Named moves, each a turn or a mirror, and the order they were made in; the first pair answered:
A:
[ 23  16  27   2 -29 -33  40   7 -40 -16   1]  ->  [  5  38  28 -13   4   9  17 -45   8  27  34]
[ 10  16   5  10  -1 -26  28 -18 -12 -15  -1]  ->  [  3  23   4   8  12 -11  20 -35   3   1  12]
[  3 -10 -11   6  -4   2 -16  26  -4 -13 -17]  ->  [ -4   0 -10  -1   9  19 -28   5  15   7  -2]
N:
[  5   3   9 -20 -11   0   9   8 -24 -15  14]  ->  [  0   5  -5  -9  -2   4   9   2 -23 -26  15]
[  6   1  12  -3   0   8   0 -19  -2  16   7]  ->  [  5   4   8   3   0  -4  15 -21 -10   7   4]
[  6  12   2   6  -2 -15  -6  -9  -4  -9  -1]  ->  [  1  13  -5   7   5  -5 -16  -9   2 -13   0]
[  6  14   9  13  -4 -26  33 -16 -18  -7  -1]  ->  [-15  18 -23  18  21   1  11 -17   5 -22   6]
W:
[ -2   4   9   4  -8 -26  13   1 -18 -13 -18]  ->  [  0   7  16   4  -9 -26  15  -7 -18  -4 -13]
[-11   9  27   2 -33 -13 -14   5 -12   4  18]  ->  [-18   2  10   9 -30 -10 -20  24 -15 -13   8]
[  8 -29  16   6 -22   2   3   2  -2  -8 -26]  ->  [  0 -20  -8  23  -8  -2  14  -7  -6 -29 -24]
G:
[ -1  32  24  24  -2  -6  28   2 -15 -31   9]  ->  [ -4  38  33  16   2   3  25 -14  -5 -12  21]
[  8  -2  16   0 -24 -23  22   3 -15  -3  -8]  ->  [  5   6   7  10 -16 -26  29 -10 -12 -10  -3]
[ 12   4  -4   4   4 -23  25   6 -20   0  -5]  ->  [ 11  14  -3   4  15 -19  28  -9 -10   8   6]
[  4   6 -11  -8  33  23  -9 -16  26  -7  17]  ->  [ 12  -6   6 -22  16  30 -21   0  26   8  11]

Each pair is 2 to 3 moves apart.
[  3  24  18   5   2 -12  11 -35  30  27  29]  ->  [ 11  22  15  22 -13 -45  33 -10  -5  -7   9] -> A then G
[ -7   1 -34  34  -5 -22  32  23 -33 -57 -10]  ->  [  0  31  26  -4   2   2  26 -57   7  41  40] -> G then G then N
[ -9  -2 -11   4   5  -4  -2   6   2 -13  -3]  ->  [ -2   4  -3   6   3 -13  11  -4  -3  -6   3] -> W then A
[-20  14  -3   8  24 -24  24 -42  11  -4  17]  ->  [-10 -12  -8  13  -1 -42  26  14 -20 -35 -14] -> N then A
[-14  27 -12  18  14 -60  31 -16 -40 -30  -8]  ->  [ -6  23  44 -31   2 -23   1 -40  -7  53  15] -> G then G
[  2   0  21  -2  -2 -29  36  -4 -34  -3  -1]  ->  [  5 -17  38 -22 -11  -8  17   6 -25  26  -1] -> A then G then A
[ 34  -4  27 -19  -5  12 -27 -11   3  47  20]  ->  [  4  -3 -43  15  30  30 -43   3  13  -9  12] -> W then G then A
[ -6  39   5   2  18 -17  21 -53   3  17  29]  ->  [  6  15  -4  18  -6 -47  35   7 -37 -30 -10] -> N then A
[ 18   5 -29  29  19  18  12 -21  10 -44   4]  ->  [ 23 -24 -21  13  -1  31 -11  21   6 -43 -16] -> W then W then W
[ 10   7  22 -19  -5  -8 -18   2   3  17  -5]  ->  [  2   9  11 -19   5   4 -25  -3  15  18   1] -> G then A
[  6   7  20  -4 -15 -22  24  -9 -20   6   0]  ->  [-20  -3 -30   3   8  12  -9  11   1 -22  -7] -> W then N then N
[-18  21 -21  33  38 -11  10 -36   8 -35 -10]  ->  [  1  18  40 -10  17   5  -1 -53  24  33   5] -> G then N
[ -5  11 -52  22  19  -8  10  27  -1 -41 -17]  ->  [  0  19 -41  26  15 -23  27  12  -7 -37  -9] -> G then A
[-24 -19 -30  13  -1  23 -13  35   1 -50 -16]  ->  [ -2  11  46 -21 -12  13   8 -37  11  36  22] -> W then W
[-17  14 -16  32  24 -30  44  -9 -12 -43   1]  ->  [  9  13  47  -1  -6 -36  48 -24 -13  15   7] -> W then A
[ 11  -6  14   6  -8 -37   7  -9  -2  23  22]  ->  [  8 -26  15  -6 -13 -15 -16  15   5  27  13] -> N then G then W
[ -5  37  -5  11  21 -20  19 -21   6 -10  20]  ->  [ 15   0  34 -21 -21 -17   3  32  -8  12  -5] -> W then G
[ -5 -26  -7  -3  -5  18 -16  34  -2  -5 -10]  ->  [ -5 -13 -17  17   1  -7   8  26 -17 -31 -12] -> N then G
[ 11  10  -2  25  -1 -55  45 -11 -34 -36   0]  ->  [ -1  10 -25  33  10 -42  35  -6 -26 -50  -6] -> G then N then A
[ -3 -32  -4 -20  -5  43 -39  39  23   9 -17]  ->  [  6  20  30 -14   8   5  10 -48  20  45  25] -> G then W then W
[ -6 -14  -2 -10  12 -46  32  12 -18 -22 -11]  ->  [-17   2  14 -31  28 -13  11 -29  19  26  20] -> A then N
[-24  -8 -48  13  28  36 -44   9  23 -24   8]  ->  [  3   8  26 -22   8  26 -29 -36  28  51  35] -> W then N
[-25   7 -31  18  17  31 -23 -30  33  10   7]  ->  [-16  20 -11  19  13  13  -3 -54  22  26  21] -> A then G then G
[ 24  -7  38 -13 -40 -45  18  25 -56  13  -8]  ->  [ -8  28 -30  31  13 -48  37 -16 -45 -37   8] -> W then G
[ 22  -7  39  10 -11 -11  -1  29  -9  45 -21]  ->  [ -9  -7 -24  33  23  18 -25  39  10  -1 -28] -> G then N then N
[ -1 -19  28  -5 -26  10 -13  19  -3  20  -5]  ->  [-14 -23  -6   8  -9  20 -22  30   5  -7  -9] -> W then N
[ -2  15   5  38  20  -7  38 -48  -4 -10  -8]  ->  [ 21 -19  54  -3 -24   4  13  -3 -13  30 -27] -> G then G then A
[  9 -17  -8  10  -6 -31   0  28 -18 -29 -31]  ->  [-10  19 -24  20  34 -15   3 -33  13 -17   4] -> G then A
[  2   1 -17   7  21   1 -11 -10  16  -8   7]  ->  [ 12   9  -1  10  11 -15   7 -22   5   0  10] -> A then W
[ 17 -10  32 -32 -18  14 -30  -4   4  45   1]  ->  [ -9 -15 -24 -13   7  37 -53  14  15   4  -9] -> W then A
[ -7 -12   3 -17   8  33  13 -31  26  27   5]  ->  [-13  -5 -20   0  22  29  18 -36  24   5   2] -> W then W then W
[-23   5 -25  23  16  22   0  -8   8 -30  11]  ->  [  7  -5  43 -12 -22  12   6 -12  -6  27  14] -> G then W then N
[ 23  22  35   6  -1 -46  36 -29  -9 -15 -18]  ->  [ -1  35   7  10  29 -16  19 -59  25 -10   0] -> A then N
[ -1 -15 -12   2  23  51 -39  23   7   1   0]  ->  [ -9   9 -35  32  40  21  -7  -1  -8 -35   3] -> N then W then G
[ -4  20  -6  19  29 -13  18 -44   3 -17  14]  ->  [  9 -22  27 -26 -11  24 -32  20   9  21 -10] -> G then W
[ -5  -9   2 -15 -12  15 -20  24  21  29  -4]  ->  [  3   4  19 -14 -15  -2   0   1  17  41   7] -> N then A
[-22  -2 -44   9  14  16 -17  13  13 -26 -10]  ->  [  3  -7 -12   9 -20 -26  17  28 -23 -29 -25] -> G then W then A
[ 15 -28  39 -22 -15  20 -13  56  11  22 -24]  ->  [  1 -30  10 -14   1  37 -27  61  21   7 -23] -> A then W then N
[ 17   7  70 -19 -20 -13  18 -20 -17  36   5]  ->  [-10  20 -12  39  18 -30  33 -13 -29 -54  -9] -> G then W then G
[  2  -8 -29  13  -9  -5 -28  33 -15 -13 -18]  ->  [  4  32  -5  14   6 -16  -2 -37  -1  23  17] -> G then W
[  2  -2  29 -10   8  -2   0  -2  -8  42   9]  ->  [-20  -5 -25   9  29  18 -18  17   3   1  -2] -> W then A then W
[ -5  12  -2  22  18  -7  26 -38 -15  -5  11]  ->  [ -1  -8 -11  24   8 -14  20   6 -32 -32 -10] -> N then A
[ 19 -15  49 -18 -27 -10  10  14 -15  23  -2]  ->  [  3  24  22   9   7 -19  32 -41  -5  10  23] -> W then G then W
[-29  13 -22  -3  37  40 -30 -33  51  16  28]  ->  [ 24 -25  47 -14 -47 -34  12  41 -28   7 -24] -> N then A
[ 10  -3   5  20  -8 -11  22 -10 -23  -6 -19]  ->  [  9 -20  15  -2 -14  21 -10   4  -4  21 -20] -> W then A then W
[ -6 -21  -7   2  -6  18 -13  34 -13   1 -20]  ->  [ -9  -7 -22  22   4  -2  10  19 -23 -22 -17] -> N then G
[-16   2   1 -16  22  47 -30 -54  51  24  13]  ->  [-22 -30 -43   5  13  44 -39  19  28 -36 -27] -> G then W
[ 12  24  18  11  -5 -14  26 -70  16   8  24]  ->  [ 37 -13  53  -9 -49 -24  19 -12 -14  14  -7] -> G then A
[-29  -6 -33  10  12   9 -28  -4  21  -4   0]  ->  [-10 -30  -4  -6 -18   1 -28  29   3   5 -16] -> N then G
[ 10 -36  31 -21 -27  10 -14  41  -7  15 -19]  ->  [-10 -31 -25  11   2   8 -10  47  -7 -41 -23] -> G then N
[  5  22   5  -8   0  -3  -5 -53  -7  30  28]  ->  [ -1  27 -10   2   9  -6   2 -55  -9  16  27] -> N then N
